Each path below is one point turned by a fixed rotation once a step. After each direction that follows a path, write how fast that rotation turns it, in degrees a step (0 if it stays still).
Each turn is a multiple of 5 degrees from 10 to 175, or 0.
Each row of a path follows its step; steps can be skipped.

step 0: [ 1.07  0.43  1.11  4.36  2.22 -3.11  1.04 -1.32  2.86  1.62  1.75  1.12
  0.98 -0.61 -1.11  1.30  3.13  0.89  0.17  0.05  1.34  2.43 -0.25  1.05
  1.09  0.52  0.90  1.04  3.04]
step 1: [-2.35 -1.90 -1.61  0.74  0.37 -0.58  0.12 -0.65 -2.11  1.18  1.86  0.99
  0.58 -5.47 -1.23 -0.29  1.75 -2.40 -1.66  3.02  0.94 -0.53  1.71  0.27
 -1.35 -0.68  0.00  2.52  0.70]
step 2: [-1.60 -0.73 -1.14  0.25 -0.35  2.60  0.98  0.26 -0.51  1.18 -0.53 -2.08
 -0.37  0.03 -2.58 -0.70 -1.54  2.69  1.62  2.20  3.29 -1.23 -1.41  0.97
  0.70 -4.85  1.73  1.99  1.05]
step 3: [ 0.04  3.89 -1.54  0.82  0.96 -1.38 -1.26 -1.68  1.37  4.11 -0.43  0.54
 -0.94  2.66  0.58  0.99 -2.17 -0.06 -1.15  3.88  2.26 -0.68 -0.24  1.24
  0.94  1.30  2.11  0.35 -0.07]
step 4: [ 0.34 -0.28  0.54  0.52  1.24  1.38  1.10  0.54 -2.39  2.76  2.82  0.02
  0.13  2.42 -1.02 -1.55  0.02 -2.03  0.26  2.66 -2.25  1.93  1.14 -2.29
 -0.12  2.68  0.58  2.56  3.42]
step 5: [-2.28 -0.01 -0.74  3.60  1.27 -1.09  1.91 -0.46  0.25 -0.73 -0.41 -0.81
 -0.64 -0.47 -1.01  2.81  3.00  2.06  2.49  0.54 -2.40  2.09 -0.79  1.58
  0.55 -0.63  0.84  3.99  1.71]
step 6: [-0.26  1.39  0.39  3.07  1.25 -0.31  1.83 -3.62 -1.14  0.23 -1.22  0.29
  3.13 -4.15 -0.77 -1.01  0.94 -1.05 -1.27  2.99  1.72 -0.10  1.23  1.58
 -0.18 -0.92  2.63  0.02 -1.19]
step 7: [ 0.86 -2.49 -0.89 -1.09 -0.79  0.40 -0.62 -0.98  0.36  3.00  2.54 -1.75
  0.19  0.51 -2.83 -0.90  0.69 -1.03 -1.17  0.38  4.41  0.94  0.13 -0.13
  0.04 -3.10  3.17  1.58  2.24]
step 9: [-0.56  1.15 -2.11  1.29  2.94  2.00  0.42 -0.16 -3.33  0.45 -0.86 -0.33
 -1.87  0.16 -1.85 -0.94 -2.32 -0.26  1.14  4.45 -1.14 -1.04  3.12 -0.59
  0.52  1.91  0.22  2.28  1.16]
step 10: [-1.08  0.41  0.38  1.88 -0.48  1.25  2.25 -1.87 -0.72  2.08 -1.53 -3.57
  0.29  3.25  0.87  1.34  1.34  0.44  0.87  0.91 -2.08  2.21 -0.72  0.72
  0.35 -0.96  4.54  2.44  0.55]
step 11: [ 1.24  1.86  1.66  3.06  1.40 -3.37  1.22 -3.03  0.78  1.29  1.83  2.26
  3.57 -0.76 -1.72 -0.02  1.15 -0.37  0.03  1.19  1.26  2.99 -0.84  1.33
  0.71  1.42  1.08  0.89  1.36]
Speeds:
[-0.85  0.41 -0.23  0.10 -0.42  0.33 -0.24  0.93  0.52  0.52 -0.98  0.14
 -0.14  1.11 -0.29  0.57 -1.15 -1.18  1.31  0.58  0.15  0.13  0.48 -0.91
  0.06  0.31 -0.19 -0.40  0.10] => 65
[-0.39  0.34 -0.14 -0.13 -1.09 -0.29 -1.02 -0.33 -1.47  0.42  0.63  0.67
  0.45 -0.10 -0.29 -0.38  0.07 -0.13  1.58 -0.73 -0.15  0.15 -1.04  0.40
  0.24 -0.08 -0.34  0.70 -0.37] => 115
[-0.15  0.30  1.40  0.64 -0.22  1.07  0.95  0.61 -0.20  0.64  0.13  0.38
  1.15 -0.39  0.77 -1.23 -0.08  0.15  0.00  0.65 -0.27 -0.45 -0.79 -0.57
 -0.13 -0.27 -0.37 -0.66  0.16] => 160
[-0.46 -0.31  0.05 -0.40  0.25  0.61  0.49 -0.03 -0.58 -0.27 -0.07  0.88
 -0.47 -0.28  0.19  1.15  1.23  0.20  0.35  0.23  0.32 -0.58  0.31 -0.31
 -0.53  0.52 -1.73  0.52  1.17] => 95
[ 1.13 -0.20 -0.80 -0.60 -0.89  0.69  0.72  0.63 -1.38  0.20  0.01 -0.21
 -0.61 -0.37 -1.24 -0.13  0.45 -0.87 -0.52  0.21 -0.64  0.24 -0.05 -0.66
 -0.24 -0.14  0.54 -0.62  0.22] => 135
[ 0.35 -0.68  0.06  0.78 -0.42  0.77 -1.09  0.39  0.50 -0.39 -0.58 -0.53
 -0.40  0.97 -0.14 -1.11  1.10  0.40  0.49 -0.59  0.00 -0.71  0.12 -0.23
 -0.12 -0.62  0.54  0.52  1.15] => 140
[-0.76 -0.64 -0.53  0.65  0.50 -0.59 -0.32  1.70  0.63 -0.07  1.07  0.29
 -0.55 -0.97 -0.38 -0.64 -0.25 -0.12 -0.18 -0.08 -1.34  0.26 -0.01 -0.09
  0.27  0.38 -0.59  0.44  0.25] => 95

step 0: [ 0.23  1.95 -2.04  1.20 -0.03 -0.56 -1.05 -0.78 -1.63  1.83 -0.94  0.29
  0.78 -1.34 -1.15  0.95 -1.61  1.04 -5.40 -1.53  1.91  0.28  2.31  0.23
 -0.31  2.39 -0.25  3.55 -0.64]
step 1: [ 3.16 -1.91 -2.31 -3.57 -0.48 -0.32 -1.63 -0.90  0.65 -0.31  0.24 -2.68
  3.24 -2.00  1.63 -2.06  0.11  0.09  0.40 -2.95 -1.73  1.78  1.69 -0.77
 -0.74 -0.66 -1.23  0.49  0.87]
step 2: [-1.20 -1.33  1.21  3.45  1.31 -0.77 -0.65  1.09  0.82 -2.37 -1.09 -2.55
  0.13 -0.63  0.04 -2.32  4.79 -0.44 -0.60  0.35 -1.41  1.45 -0.22 -3.32
 -0.81  2.43  0.39 -0.72 -0.55]
step 3: [ 1.11  0.80  1.09  2.04  2.70  2.97 -3.19 -2.37  0.98  0.82 -0.76 -0.78
 -1.50  1.22 -3.61  1.85  0.49 -3.35 -0.07 -1.13 -0.43 -0.06 -0.10  1.03
 -1.92 -1.92 -0.25 -1.56 -0.14]
step 4: [ 0.73  3.10  0.40 -0.68  0.76  1.50  0.34  1.20 -2.45  3.96 -1.57 -1.48
  0.19  0.95  0.89 -0.74  1.07  2.80  1.50 -0.98  0.74 -1.58 -3.36 -0.45
 -2.75 -1.53  0.68  1.75  1.55]
step 5: [ 1.49  1.83  0.23 -0.88 -3.65  2.29  0.77  0.65  0.88  2.73 -0.35  2.92
  0.24  1.41  2.99 -2.03  2.08 -2.13 -0.55  0.88  1.98  1.04  2.67 -1.63
 -0.15  1.03 -0.02 -1.37 -0.19]
step 6: [-1.40 -3.19 -2.34 -0.21  1.16 -2.19 -0.02 -0.11 -0.58  2.82 -1.62  1.18
  1.45  1.06 -0.20  2.23  0.38 -2.96 -1.96  2.09 -0.60  1.04  1.03  0.07
 -0.90  2.57 -0.18  2.51  2.88]
step 8: [-0.43  0.49  2.49 -0.97 -0.09  0.35  1.61  1.48  1.10 -0.66  0.07 -3.94
  2.88  0.23 -1.64 -1.03  1.01  0.09 -1.19  1.75  0.14  1.54 -2.20  1.82
 -1.83  2.36  1.76 -3.87 -1.21]
step 10: [-1.58  2.48  0.01 -1.53  0.49  0.81  0.88  1.20 -3.64  1.22  0.71 -0.09
 -2.01  3.27  2.69  0.10  0.58 -1.23 -1.24 -2.12 -3.68  0.23 -1.77  2.17
  1.57 -0.85 -0.67  1.00  0.93]
step 11: [-1.39 -0.38 -0.41 -0.13 -0.71  0.81 -1.30  0.69  0.96  0.79 -0.53  0.71
 -0.85 -1.46  6.63  0.75  0.23  0.78 -1.74  2.93  1.23  0.17  1.72  2.11
 -1.31 -1.82  1.48 -1.18 -1.04]
step 12: [ 1.87  0.52 -1.14 -0.65  3.14 -3.12  2.49  3.69  1.18 -0.04  0.05  1.06
  0.02 -1.90 -0.17  3.30 -1.00 -1.67 -0.42  1.55  0.64  2.26  1.31 -1.08
  0.12 -0.14 -0.66 -1.69  2.39]
Speeds:
[ 0.18 -0.94 -0.78 -0.61 -0.38 -0.32 -0.54 -0.58  0.43  0.06 -1.10  0.00
  0.63 -0.96 -0.14  1.11  0.08 -0.20  0.60 -0.11  0.47 -0.11 -0.88  0.56
 -0.22 -1.07  0.79  0.21  1.08] => 135
[-0.53 -1.27 -0.87  0.70  1.47 -0.42  0.57  0.16  0.76 -0.49  0.67 -0.30
  0.79  0.36  0.30  0.50  0.26  0.24  0.37 -0.37 -0.06  0.80  0.73 -0.49
 -0.66 -0.48  0.12 -0.69 -0.51] => 70
[ 0.25 -0.23  0.18  0.26 -0.56  1.06  0.79 -0.33  0.19 -0.98  1.15  0.70
  0.11 -0.63  0.05  1.29  0.42  0.53  0.82 -0.06 -0.43 -0.68 -0.15  0.45
 -0.58  1.03 -0.55  0.72  0.12] => 0
[ 0.21  1.36  0.50 -0.20 -0.27 -0.01  0.91  0.48  0.12  0.59 -0.09 -0.78
  0.39 -1.00 -0.81  0.86 -0.95  0.69 -0.10  0.08  0.54  0.17  0.70 -0.17
 -1.18 -0.75  0.19 -0.10 -0.66] => 90
[ 0.28  0.20 -0.09  0.02 -0.28 -0.60  0.45  0.42  0.68 -0.84 -0.13 -1.32
 -0.88  0.74  0.60  0.87 -0.03  0.70 -0.36  0.00  0.51  0.16  0.58  1.44
  1.25 -0.06 -0.27  0.09  0.47] => 25
[ 0.53  0.11 -0.23 -0.91  0.53  0.28 -0.51 -1.17 -1.50  0.06  0.52 -0.68
 -0.17  0.04  1.06 -0.02 -0.40  1.12  0.61 -0.20  0.39  0.28  0.05  0.15
 -0.21  0.67  1.10 -0.59 -0.23] => 110
[-1.60 -0.19 -0.47 -0.64 -0.93  0.93 -0.40  0.39  0.17  0.25  0.29 -0.19
 -0.15 -0.18  0.91  0.48 -0.91  0.02 -0.66 -0.63 -0.10  0.58  0.63 -1.16
  0.11  0.25 -0.12  0.40  0.98] => 70
[-0.25  0.12 -0.76 -0.28  0.96  0.64  1.16  0.16  0.06  0.55 -0.67  1.41
 -0.84 -0.27  0.12 -0.84 -0.08  0.40  0.36  0.55  0.79  0.08  0.96  0.74
 -0.25  0.03 -0.02  0.05  1.03] => 55

step 1: [ 3.50  0.71  0.38 -1.30 -0.92 -1.98 -1.08 -0.29  2.11  0.13 -1.41  0.66
 -0.51 -2.39  0.03 -0.32  2.88 -1.38 -2.87  0.09  0.70  0.97 -0.06  3.35
  0.79  1.66  3.51  4.16  0.70]
step 2: [-0.56  2.23 -0.89 -4.51  0.66 -2.37 -0.16 -0.76  4.03  1.87  2.15 -1.91
 -2.14 -2.75 -0.23 -0.76  0.79  2.11 -0.85 -0.29  1.93 -1.38  0.84  0.73
 -0.72 -2.62  1.72 -0.88 -0.71]
step 4: [ 2.55 -0.10  2.75 -1.03 -0.57  0.05 -2.03 -2.13  0.78 -1.01 -2.23  0.65
 -1.32  1.16  1.68  0.26  2.32 -0.37  0.37  1.40 -1.03 -2.40 -3.91  1.12
 -1.72 -0.27 -4.35 -1.01  2.69]
step 5: [ 0.78  1.39  1.24 -3.07  0.42  0.64 -1.09 -0.72 -1.15 -1.07 -4.61  0.46
  1.95 -2.12 -1.74 -2.83  0.39 -1.23  0.47  2.82  0.88  1.50 -0.05  0.67
  1.71 -2.90  0.32 -2.37  2.83]
step 6: [-1.46  0.61  0.35 -0.80 -1.21  1.72  1.05 -1.29 -0.95  0.21 -0.22 -2.54
  3.58  0.66 -2.99  0.77 -3.04  1.07 -2.71  0.08  3.34 -1.14 -1.63  0.75
 -1.77 -0.97  1.75 -4.07  0.69]
step 7: [ 0.11 -3.38 -2.49  1.20 -0.56 -0.10 -1.52 -3.41  1.11 -1.25 -0.62 -0.46
  0.88  1.59 -3.38 -0.25 -3.36  1.06 -1.05 -2.59  1.71  1.20 -1.66 -1.31
  0.72  2.09 -3.29  0.57  1.30]
step 8: [ 0.75 -0.62 -0.86 -0.30  1.69  1.79 -0.90 -0.88 -0.48  0.73  0.48 -0.70
  0.12 -0.08 -1.77 -1.30 -0.27  2.81  4.65  0.57 -3.12  3.43 -5.19 -1.71
 -0.28  1.15 -0.43  0.04 -0.01]
step 9: [-3.00  1.19  0.09  0.93  0.83  2.90  0.23  0.00 -3.34  0.31  0.59  1.74
 -1.08  1.81  1.14 -1.49 -1.15 -1.78  2.05 -0.16  2.11  3.05 -3.17  1.21
  2.78 -1.21  3.46  0.71 -0.18]
step 10: [-2.78  2.94  0.69  2.43  1.29 -0.38  0.23 -2.35  1.95  1.12 -0.37 -0.51
  3.02  3.23  1.71  0.32 -1.46 -2.46 -2.70 -2.46 -1.63  0.79 -1.28 -0.22
 -0.93 -0.22  2.36  2.62 -0.93]
step 11: [-0.82  0.10 -1.97  4.07  0.62 -2.92 -0.85  0.39  2.60  0.70  0.22 -0.05
  0.10 -2.69 -1.35 -1.39  0.96 -2.14  0.23 -4.58 -2.40  1.19 -0.11 -1.61
  1.14 -1.93 -0.78 -1.28 -2.48]
step 12: [-1.89  0.58  1.80  2.13 -2.92 -3.04 -2.84  4.66 -0.95 -0.69  2.38 -0.49
 -0.67 -0.67 -0.31  0.48 -0.83  1.25  2.47  0.99 -2.43 -1.58 -1.88 -0.55
  1.28 -0.28  0.90 -0.16 -2.60]
Speeds:
[-0.77  0.08 -0.20  0.06 -1.26 -0.11 -0.06  0.33 -0.24 -0.28 -0.62 -0.07
  0.49 -0.55 -0.45  1.28  0.11 -0.42 -0.18  1.20  0.23  0.58  0.23 -1.07
 -0.22  0.73 -0.78 -1.07  0.81] => 45
[-0.13 -0.13  0.40 -0.62 -0.30 -0.07 -0.16  0.25 -0.55  1.17 -0.02 -0.60
 -0.88 -0.86 -0.26  0.22 -0.66  0.48  0.92  0.43 -0.41  0.03  0.25 -0.47
  1.09 -1.28  1.29 -0.59  0.29] => 110
[-0.37 -0.49  0.37 -0.18  1.81  0.99  0.31  1.64  1.06  0.26 -0.27 -0.14
  0.47 -0.48 -0.11  0.52  0.02  0.20 -0.57 -0.20 -0.46  0.22 -0.21  0.27
  0.74  0.35 -0.27 -0.51  0.39] => 135
[-1.29  0.22  0.17  1.22  0.34 -0.95  0.79  0.87 -0.07  0.23 -0.45 -0.14
 -0.99  0.27 -0.71 -0.51 -0.06 -0.74  0.61 -0.34 -0.51 -0.12  0.06 -0.47
 -0.53  1.02  0.80  0.51 -0.06] => 25
[-0.23  0.67 -0.87 -0.91  0.40  0.00 -0.38  0.58 -0.14  0.26  0.27  1.31
  0.49 -1.53 -0.38 -1.31  0.09  0.06  0.65 -0.01 -0.22  0.29  0.01 -0.34
 -1.19 -0.19 -0.26 -0.30 -0.38] => 115
[ 0.03  0.58  0.06  0.10  0.43  0.48  0.73 -0.59  1.13 -0.32 -0.62 -1.19
  0.43  0.21 -0.39 -0.50  0.52  0.23  1.04  0.87  0.09  0.55  0.99 -0.75
  0.19 -0.56 -0.55  0.33 -1.13] => 130

step 0: [ 3.44  0.31 -0.33 -2.89  0.42 -3.93  1.97  0.22 -1.29 -0.66 -3.12 -1.70
  2.08 -0.95  0.70  0.14 -0.34 -0.02 -1.10  0.34  1.20 -3.24  3.33 -0.28
 -0.03 -1.16  0.32  1.64  0.18]
step 2: [-1.74 -0.75 -1.28 -0.26  0.90  0.16 -2.79 -2.34  0.77 -0.74 -3.22  0.11
  0.32 -1.62 -1.04  1.38 -2.51 -1.63 -3.31 -0.53 -1.33 -0.87  1.65 -0.22
 -0.52 -2.23  3.50  2.65 -1.64]
step 3: [-2.74  0.11 -0.90 -0.55 -1.71 -2.09  1.60  0.87 -0.62  1.32  1.04 -2.09
  3.10  0.66  0.22  0.08 -1.28  0.94 -2.74  0.07 -0.37  0.92  1.56 -0.92
 -3.31 -2.81  1.56 -0.89 -4.02]
step 4: [-0.69  2.28  0.92  0.35  0.46  1.10 -0.82 -1.26 -2.41 -1.96  2.16 -1.77
  0.26 -1.30 -1.57 -1.84 -1.30 -1.66 -4.56  0.40 -2.22  3.56  1.90 -1.26
 -1.31 -0.88 -1.66  0.35  0.62]
step 5: [-2.64 -2.07  1.61 -1.98 -1.58  1.76 -1.83 -0.78 -2.49  1.17  0.94 -2.44
  0.00 -2.83  2.60 -2.41 -2.00  0.38 -0.86 -0.50  0.03 -0.35  2.41  2.63
 -2.00  1.49  0.45  1.22 -0.02]
step 7: [ 0.93 -1.29  0.02  3.71  1.08  0.29 -1.12  4.08 -1.43  0.22  1.69 -0.86
 -1.62 -3.47  0.40  0.26 -2.20  1.65 -0.22  0.25 -2.28  0.13  1.29 -0.28
 -0.87 -0.55  1.52  0.69  3.83]
step 8: [-0.74 -0.82  0.06 -2.47  1.96 -2.79 -1.59  2.56 -3.12  1.72 -0.48 -1.15
  0.15 -0.38  1.36 -2.28  0.09  3.22  2.50  2.03  0.66 -0.84  0.74 -1.26
 -0.26 -1.95 -2.50  0.19  2.39]
step 9: [ 2.71  1.02 -0.61  1.36  1.42 -1.49 -0.07  0.65 -0.73  1.24 -3.42  1.16
 -1.75 -2.33  4.16 -1.49  1.96 -0.80 -2.11 -0.91  0.08 -0.51 -0.11 -2.80
 -0.68  0.42 -2.21 -0.10  2.67]
step 10: [-1.11 -0.26 -4.31  1.48  3.07  0.76 -2.49  0.65 -0.51  3.22 -1.88  1.23
 -0.30  0.02 -0.03 -1.36  0.31  0.37  1.58 -2.51  0.92 -2.05 -0.10 -1.44
 -1.83 -0.10  1.91  3.10  0.60]
step 11: [-0.55  1.32  1.36  0.05  2.10 -1.30 -0.03  0.46  1.24  2.56 -4.64 -0.88
  2.43  1.52 -1.42  1.71  1.74  0.21 -0.47  0.59 -1.93 -1.87  0.93 -2.63
 -3.23 -2.49  0.21 -0.31  0.05]
step 12: [ 1.93  3.10 -0.60  1.23 -1.43 -0.16  2.46 -0.09 -0.17  1.89 -1.14 -1.33
 -0.44  1.82 -1.69 -3.02 -0.78  1.44 -1.73 -2.30 -1.45  2.01 -0.76 -2.05
 -3.70  0.10  0.16  2.86 -0.15]
Speeds:
[ 0.42 -0.62 -0.61  1.12  0.05  1.11  0.51 -0.65 -0.28  0.00  0.23  0.05
 -0.24 -0.44 -0.54 -0.86 -0.22 -0.24 -0.47 -0.03 -0.77  0.47 -0.82 -0.13
  1.09 -0.43  0.46  1.41  0.80] => 135
[ 1.27  0.22  1.35 -1.52  0.48  0.86  0.17  0.16 -0.08 -0.19  0.21 -0.36
 -0.34  0.75  0.50 -0.20 -0.37  0.26  0.17  0.68 -0.11  0.71  0.05 -0.43
 -0.45 -0.25 -0.61  1.22  0.07] => 95
[ 0.83 -0.04 -1.02  0.20  0.77 -1.18 -0.50 -0.18  0.22  0.36 -0.19  0.78
 -0.28  0.38  1.17  0.42 -0.87  0.27 -0.43  1.25  0.94  0.18 -0.18  0.27
  0.69 -0.78  0.25  0.08  0.33] => 45
[ 0.81 -0.90 -0.56  0.22 -0.38  0.62  0.29  0.17 -1.42  0.00 -0.56  1.29
 -0.37 -0.80 -0.44  0.88  0.29  0.53  0.83  0.38  0.26 -0.37  0.34 -0.50
 -0.50 -0.10 -1.11 -0.11 -0.11] => 35
[-0.38 -0.32  0.54  0.81 -0.28  0.56  0.67 -0.63  0.81 -0.53  0.61  0.10
 -1.43  1.37  0.09  0.07 -0.06  0.12  0.42 -0.14  0.65 -0.91  0.77 -0.14
  0.94 -0.53 -0.60 -0.36 -0.29] => 0
[ 0.74  0.73 -0.16 -0.17 -0.75  0.30  0.37 -0.64  0.72 -1.14 -0.34  0.35
  1.42  0.01 -0.66 -0.18 -0.83  0.48  0.25  0.61  0.71 -0.83 -0.26 -0.72
  0.37  0.98  0.57  0.05 -0.26] => 20
